In the data rows, 128 means zero.
Some points, one per row:
[134  90  79 137 116 131 103  90 137 100 153 125]
[109 166 161 175  99 103 103 162 120  90  96 100]
[100 159 155 165 102 102 105 159 115  86  95 101]
[153 109 118 103 117 166 116 139 142 151 158 143]
[182 155 147 101 151 183 144 126 167 178 175 191]
[111 163 166 175 105 104  99 163 119  89 101 104]
[159 136 133 102 130 176 114 159 126 171 168 146]
[111 169 173 178 101 101 101 171 118  89  96 105]
[135 124  91  76 142 139 125 121 162 136 115 138]
[ 82  67  63 134 154  96 178 110 114 143  87  72]
[102 131 142 147 103 102 109 139 115  80 102 104]
[ 90  73  74 144 155 115 169  52 124 132  83 105]
Here are 16 more points, each followed by its number:
[116 157 161 174 104 104 108 160 116  91 101 106] 0
[172 154 133  97 147 174 156 130 157 179 163 170] 1
[132 108 138 144 183 134 170 111 186 141 169 105] 2
[108 154 147 158  97 100 100 148 109  83 102  99] 3
[143  72  84 108 132 164 107 127 123 157 132 134] 4
[ 68 103  87  98 191 106 155  77  60 132 121 151] 5
[151  79 106 114 145 136 113 111 142 132 132 120] 6
[111 168 168 177 103 105 101 164 121  92  99 101] 7
[112  83 120 121 177  98 204  82 144 121 100 115] 8
[105 164 167 169 100 103 104 167 118  88 101 106] 9
[106 169 171 179 102 102 101 169 121  91  96 106] 10
[152 119 118 110 135 145 103 113  98 134 177 141] 11
[117 107  98 130  73 108 127  91 111  95  99  84] 12
[137 118 101  96 137 116 104  89 151 138 134 148] 13
[120 118 130 145 112 102 120 133 116  73 114  95] 14
[119  86  97 109 177  86 192  62 110  83  85 123] 15
Which of these numbered points is nearest to each point below by angle, seen from the average point of the first points? Its number follows each.
[145 107 131  56 128 111 126 136 155  96 139 127] > 13
[105 173 167 169 101 100 102 166 111  87  99 107] > 9
[ 88 117 106 109 173 107 186 121 107  97  89 136] > 15
[179 159 147 104 149 176 143 127 176 189 173 181] > 1
[ 86 108 133 122 139 124 108  81 124 128 142 113] > 5
[160  80  55  91 112 153 100  86 120 155 170 121] > 4
[104 157 159 175 106 100 104 157 116  86 100  99] > 0
[106 176 176 171 102 105 100 164 118  86 100 105] > 9
[ 96 103  85  85  90 123  98  94  67 132 132 140] > 5
[166 150 139 107 150 167 154 120 165 181 152 180] > 1
[108 111  90 132 156  93 204  69 115 116 120 118] > 15
[189 160 142 104 147 174 150 128 170 200 179 181] > 1
[110 167 171 179 103 102 103 171 118  91  96 104] > 10
